Each row has a name. After each piece below comes the name of the row it's from, unless a question asks for something else. Each question is about the rows just above it. Places in a row count from 1.

Columns, left to right: B P X W L Q Z N
[ 26 -73  91 -10  -1 -39  60 -12] -> Vof
[ 15 -80 105   8  22 -68  54   9] -> fif
[ -9 -28  13  21  31 -52   8  24] -> lera
[ 13 -73  99   1  -1  60 -39   2] -> nogo
[ -1  68 -96 -15  12  69  -1 -18] -> Neb
[ -4  25 -35   5   2   8 -26   6] -> mifen
Which value is in both nogo and lera? | [13]
One entry of nogo was changed: [ 13 -73  99   1  -1  60 -38   2]. Where, and from what? | 7, [-39]
Which row holds this, read backwards? [ 13 -28  -9] | lera
Shared by Vof and Neb: | [-1]
Which column holds this, read top down? [-80 -28] | P
Which row holds this, read backwards? [ 60 -39  -1] | Vof

Columns, left to right: U Y T C
[-14 -80  11 -50] = kiba
[  1  14  90 -17] = sazo
[-20 -39 -44 -65] = boz
[-50  10 -14 -80] = puso
[-50  10 -24  98] = tus
[-14  12  95  64] = Kab
[ 11  33 -64  40] = gumud
Which column holds this, read top down? [10 10] | Y
[-80 -50  10 -14] is which row reordered? | puso
[-39  10  10  12  33] is in which column, read top down? | Y

Columns, left to right: E H S F V K A R G
[-19  26 -79  14  18  -5  50 -43  72]  ved
[ -4   2 -59  -3  60  10 -66   1 -25]  nuzof
[-65  42  -7  64  -4  -5  43  64 -67]  pizez
[  5  -3 -80 -10   2 -11  74 -70 -53]  munas
[  5  -3  74 -10  -8 -55 -80 -43  48]  Rapu
[-19 -80  39  14  18  -5  54   9  13]  Tefe
Shared by Rapu and nuzof: | [-3]
Shared by munas and Tefe: | [-80]
Which value is in both ved and pizez? | [-5]

Columns, left to right: dirid bofan Zus poki
[ 64  28 -43 -66] -> kip
[-5 11 31 28] -> sedav
[  65   60   49 -106] -> dus
[ 28 -40  64  -8] -> Muka
[ 64  28  -8 -39] -> masu
Which row holds these entries in another order? [-39  -8  28  64] | masu
[ 64  28  -8 -39] is in which row? | masu

Columns, left to right: fofo bati gug zavuv zik
[-1 80  0  1 19] -> Lub
[ 2 38 73  9 -1] -> dize
[80 20  0 -1  1] -> telom
[30 78 12  0  0] -> Fevu
[19  1  0 80 -1] is which row reordered? | Lub
Which column holds this, read top down? [-1  0] | zavuv
Changed telom: [80 20  1 -1  1]. Place and old value: | 3, [0]
[ 1 80 20  0 -1] is which row reordered? | telom
Where does [-1 81  0  1 19] differ from Lub, and what was there? | 2, [80]
Which row holds these entries in another order? [-1  0  1 20 80] | telom
[ 0 80] is which row, read backwards? | Lub

Columns, left to right: mazi Bedig depav Vosi
[  2 -51  75 -62] = gef
[-50  63 -28  78] = zede
[  2  -4 -97  -3] = dut
[-51 -51  91  79] = gupa
[-60   1 -81 -58] = Zir
[ 65   2 -29 -82] = punin
[-60  65 -81  -4] = ruzi
Which value is in both dut and ruzi? | [-4]
Which value is in both dut and punin? | [2]
Where does [  2  -5 -97  -3] differ from dut, and what was there? | 2, [-4]
Shared by dut and gef: | [2]
Which row holds [-81   1] read backwards? | Zir
Which column holds [ 79 -58] top down? | Vosi
The one value in gef and gupa: | [-51]

Columns, left to right: zufu ralol guk pubu
[ 66 -70  15 -65] : pebi
[-25 -70 -65  65] : garu
[ 15 -97 -54  16] : Kere
One entry of Kere was changed: [ 15 -97 -53  16]. Where, and from what? | 3, [-54]
Put [-70 -65  15  66] back in order: which row is it? | pebi
Shared by Kere and pebi: | [15]
Where does [ 15 -97 -54  15] differ from Kere, and what was there? | 4, [16]
Changed garu: [-25 -70 -66  65]. Place and old value: | 3, [-65]

Columns, left to right: rafim mus Dula temop kugor zeri kapa beneg
[-11 -32 -18   4 -42  -5 -55  33] = gabu
[-17   4 -19  -5 -53  39 -27  -4] = gabak
[-31   4   4  -5 -42  33 -11 -55] = lumos
[-54  32 -18   5  18  14 -47 -28] = gep
Shared by gabu and gep: | [-18]
Changed gabu: [-11 -32 -17   4 -42  -5 -55  33]. Place and old value: | 3, [-18]
Put [-11  -5   4  33 -31   4 -42 -55] back in order: which row is it? | lumos
[-55 -27] is in which column, read top down? | kapa
Which column holds [-53 -42  18] top down? | kugor
which: [-31   4   4  -5 -42  33 -11 -55] | lumos
Changed lumos: [-31   4   4  -5 -42  33 -11 -56]. Place and old value: | 8, [-55]

Columns, left to right: teleb Perav timu valef
[ 18 -50  59 -38] : savun
[-101   22 -105    2] : Mivi
[-16  59 -57  73] : ruv
[ -15   22 -105  -40] : Narud
[-16  18  58  17] : kot
[-16 -15] is in which column, read top down? | teleb
The one value in kot and savun: | [18]
Shared by ruv and savun: | [59]
The one value in ruv and kot: | [-16]

Columns, left to right: ped bamig subu kob gali kavo
[-6 -3  6 -6  2 -4]  vumol
[-6 -5 -6  2  6 -3]  gebul
[-6 -5 -2  6 -8 -2]  kebup
Put [-4  2 -6  6 -3 -6] back in order: which row is it? | vumol
Which row holds this, read backwards? [-3  6  2 -6 -5] | gebul
Where does [-6 -5 -2  6 -8 -3] differ from kebup, and what was there? | 6, [-2]
Which column holds this, read top down? [-6 -2] | subu
which: [-6 -5 -6  2  6 -3] | gebul

Columns, left to right: kalen tep Rosut zot Dupo Puz Datus Madu gokit
[  5  52  -4 -17   7 -59   5 -30 -53] : Tudi
[  9   6  32 -26   2 -43  30 -18 -13] : tifug
[ 30   9 -13 -26 -18  32   2 -43   5] : fuf
[-29   7 -59 -17   6  52 -53   5  -4] : Pedun
[  7 -17   5 -59 -29 -53  -4   5  52] : Faka
Which column holds this, read top down? [  7 -17] | tep
Put [-59 -53 -29 -17  -4   5   6   7  52] back in order: which row is it? | Pedun
Changed Pedun: [-29   7 -59 -17   6  51 -53   5  -4]. Place and old value: | 6, [52]
[  5 -43   2  32 -18 -26 -13   9  30] is which row reordered? | fuf
[-53 -30   5 -59] is which row, read backwards? | Tudi
[-43 -26 -18 -13   2   5   9  30  32] is which row reordered? | fuf
Which row holds these entries in another order? [-13 -18  30 -43   2 -26  32   6   9] | tifug

Columns, left to right: kenad Lafi ger tud duk vero Lepe Betot zirid Posak
[-87 -93 102 -89  60 -59 -74  33  80 -72] -> pozil
[ 57  88 -51 -73  86  74  83 -70   4  81] -> Zaf
[-81 -89  98 -86  57 -55 -70  31  74 -68] -> Doku
[ -69  -69   88 -106   97  -43  -47  -12   87  -54] -> Faru
[-61 -70 -74 -71  45 -41 -54  24  55 -53] -> Lol
[ 45  73 -38 -68  89  51  62 -58  18  58] -> Vanad
Which row holds this, read backwards? [ 55  24 -54 -41  45 -71 -74 -70] | Lol
Changed Faru: [ -69  -69   88 -107   97  -43  -47  -12   87  -54]. Place and old value: | 4, [-106]
One entry of Lol was changed: [-61 -70 -74 -72  45 -41 -54  24  55 -53]. Where, and from what? | 4, [-71]
[ 31 -70 -55  57 -86  98 -89 -81] is which row, read backwards? | Doku
Which value is in both pozil and Lol? | [-74]

Columns, left to right: Lilim Zabe fera Mub
[-49  63 -31  70]  Voz
[ 59 -31 -62  59]  geb
[-30  43  70 -65]  pudu
[-31  63 -41 -67]  Kubeg
[-42  63 -67  59]  pap
[ 54 -31 -41  50]  ravu
[-65  70 -30  42]  tof
[ 59 -31 -62  78]  nim
[-50  62 -75  69]  Vefup
One entry of Voz was changed: [-49  62 -31  70]. Where, and from what? | 2, [63]
One entry of Vefup was changed: [-49  62 -75  69]. Where, and from what? | 1, [-50]
The one value in nim and ravu: | [-31]
The one value in geb and Voz: | [-31]
Put [ 59 -67  63 -42] back in order: which row is it? | pap
Which value is in both nim and Kubeg? | [-31]
[ 42 -65  70 -30] is which row reordered? | tof

Columns, left to right: fonas zovak fekes fige meb Vef Kule Pud det mumo
[-47 -48  65 -77  66 -41 -32  -8  57 -38] : zovag
[ 47 -40 -43 -59  70  59  68 -59   3  67] : gok
[ 47  57 -38 -32  65 -29 -77  66  -8 -48] : bod
[ 43  70 -40 -50  63  54  63 -50   1  61] : zar
[-49 -57  66 -59  36 -33 -43  20  44 -43] : kuzi
[-58 -43  76 -68  44 -40 -53  24  54 -52] : sut
Which column holds this, read top down? [ 67 -48] | mumo
Which column holds [66 76] top down? | fekes
Which row holds [-43 -40] read backwards? | gok
[-38  57  -8 -32 -41  66 -77  65 -48] is which row, read backwards? | zovag
Which row holds this, read backwards? [ -8 -32 -41  66] | zovag
Which row holds [-47 -48  65 -77  66 -41 -32  -8  57 -38]? | zovag
Which row holds [ 47  57 -38 -32  65 -29 -77  66  -8 -48]? | bod

Columns, left to right: vilov noz Bomo feber ziba rim
[ 46  -4 -39 -10 -14 -55]  Pomev
[ 15   1 -19  54 -54 -10]  vub
[ 15  -9  24 -11 -17 -79]  tofum
[-60  14  42 -10  -8 -41]  bote
[-47   4  60  -3  -2 -23]  gov
[ 12   4 -28   4  12  42]  Difen
[ 46  -4 -39 -10 -14 -62]  bepal
[-55  15  54 -10   1 -19]  fezuv
Which row holds these entries in another order? [-19   1 -10  54  15 -55] | fezuv
One entry of tofum was changed: [ 15  -9  23 -11 -17 -79]. Where, and from what? | 3, [24]
[ 15  15 -60 -47  12  46 -55] is in which column, read top down? | vilov
One entry of tofum was changed: [ 15  -9  24 -11 -16 -79]. Where, and from what? | 5, [-17]
Which column holds this, read top down? [-10 -79 -41 -23  42 -62] | rim

Columns, left to right: Risa Talev ren bizod zon bozuv Nini bibal vikim ninop
[ 80 -93 -94  68 -91  -7 -18  90 -95  85]  nerar
[-79  91  93 -67  89   8  18  95  94 -83]  noloz
[-77  90  91 -67  88   5  16  93  92 -82]  bodav
[-77  91  92 -68  89  -1  12  92  91 -82]  fitil
[ 94 -64  13 -68  92  92   1 -77  95 -84]  sama
[ 94  92  92 -68  90   1 -65  95  94 -84]  Posi
[-75  88  89 -65  91   3  14  93  90 -81]  kiris
[-78  91  92 -67  89   6  17  94  93 -83]  zesi
[ 18 -67 -79 -83   8  89  93  95  92  94]  Lika
[-73  86  86 -64  84   1  13  89  88 -79]  suz
Shared by kiris and nerar: | [90]
Put [-84  94  95 -65   1  90 -68  92  92  94] back in order: which row is it? | Posi
Which row holds [ 94  92  92 -68  90   1 -65  95  94 -84]? | Posi
Which row holds these entries in another order? [-83 -79 -67   8  18  89  91  93  94  95] | noloz
One entry of bodav was changed: [-77  90  91 -67  89   5  16  93  92 -82]. Where, and from what? | 5, [88]
Where do [-79  91  93 -67  89   8  18  95  94 -83] appear? | noloz

Columns, left to right: tikog nanaf Duder lon zet sif zonik
[-11  19 -60  25 -38  13   4] : suzap
[-22   4  18  34  25   5 -18] : Vinam
[ 72  17  31 -36 -14 -45  13] : zop
[  3 -15  -5   6 -19 -26   7] : Zemo
[  3 -15  -5   6  -3  37  41] : biv
[-28  -2 -47  41   5  30  13] : rut
[ 12   5  41  30 -47  -2  13] : telol
[-28  -2  30  37  31   4 -24] : kel
[-70  -2 -46  65   9  53  26] : kag
[-14  -9 -18   9   0  19  17] : varad
[ 72  17  31 -36 -14 -45 -33] : vafe
Which row holds [ 13  30   5  41 -47  -2] read backwards? | rut
Put [-60 -38 -11   4  13  19  25] back in order: which row is it? | suzap
Which row holds this, read backwards? [ 13 -38  25 -60  19 -11] | suzap

Columns, left to right: givop pamev rup zepan lut talo
[-35  30  55  57   9 -28] : bas
[-14  -5  17  16  18  -4] : loze
[ 35 -63 -22 -44 -28  82] : Rebup
[ 52 -28 -29 -27  -4  44] : Zinid
[-22  27  33  42  24 -36] : Siba
[  3 -32 -18 -25  14  17] : Pivag
[ 17 -60 -17 -38  -9  65] : vasok
Which column holds [-28  -4  24] top down? | lut
One entry of Rebup was changed: [ 34 -63 -22 -44 -28  82]. Where, and from what? | 1, [35]

Columns, left to right: vavo vot zoz lapa tagu sepi Dogi nilez sesov Lale
[  2   3 -53  -5 -25  20 -13 -12 -38 -64] : badim
[ 43  17 -37 -46 -32 -45   1 -29 -54 -24] : tamik
[ 48  19 -20  36 -27  16  -7 -47 -43  21] : kuzo
[  7   8 -23  14 -67  11   0  49  34  20] : Ligi
[ -3   1   2  69 -16   5 -45 -56  19   1] : genil
[-18  40  -4   4 -77  -5  19  25  29   8] : Niti
[-10  39 -74  -8  26 -34 -22  -3   8  -4] : Geg
[  3 -13  -5  26 -26 -46 -38 -35  40 -29] : sipug
[ 13  -5 -28  17 -63   5  -4  53  30 -39] : leg
[  7 -34 -38  49 -19  -4  -1  64   1  17] : seg
[-34   0   1  49  17   7 -38 -19  64  -4] : dig
[ 43  17 -29  19 -32  19   1 -29 -54 -24] : zike
Which value is in both leg and zike? | [17]
The one value in sipug and seg: | [-38]
Which row holds [-54 -29   1 -45 -32 -46 -37  17  43] read backwards? | tamik
Put [-38 -34 -19  -4  -1   1   7  17  49  64] back in order: which row is it? | seg

Columns, left to right: diveb gosas matu sog
[  5  -7  10 -93] -> Rima
[25 12  0 25] -> Tutok
[ -2  18 -40 -23] -> zun
[-30   5 -19 -44] -> zoki
[-30   5  25  -7] -> beb
Changed Tutok: [25 12  0 24]. Place and old value: | 4, [25]
Which row holds [-30   5 -19 -44]? | zoki
One entry of beb was changed: [-29   5  25  -7]. Where, and from what? | 1, [-30]
Shared by beb and Tutok: | [25]

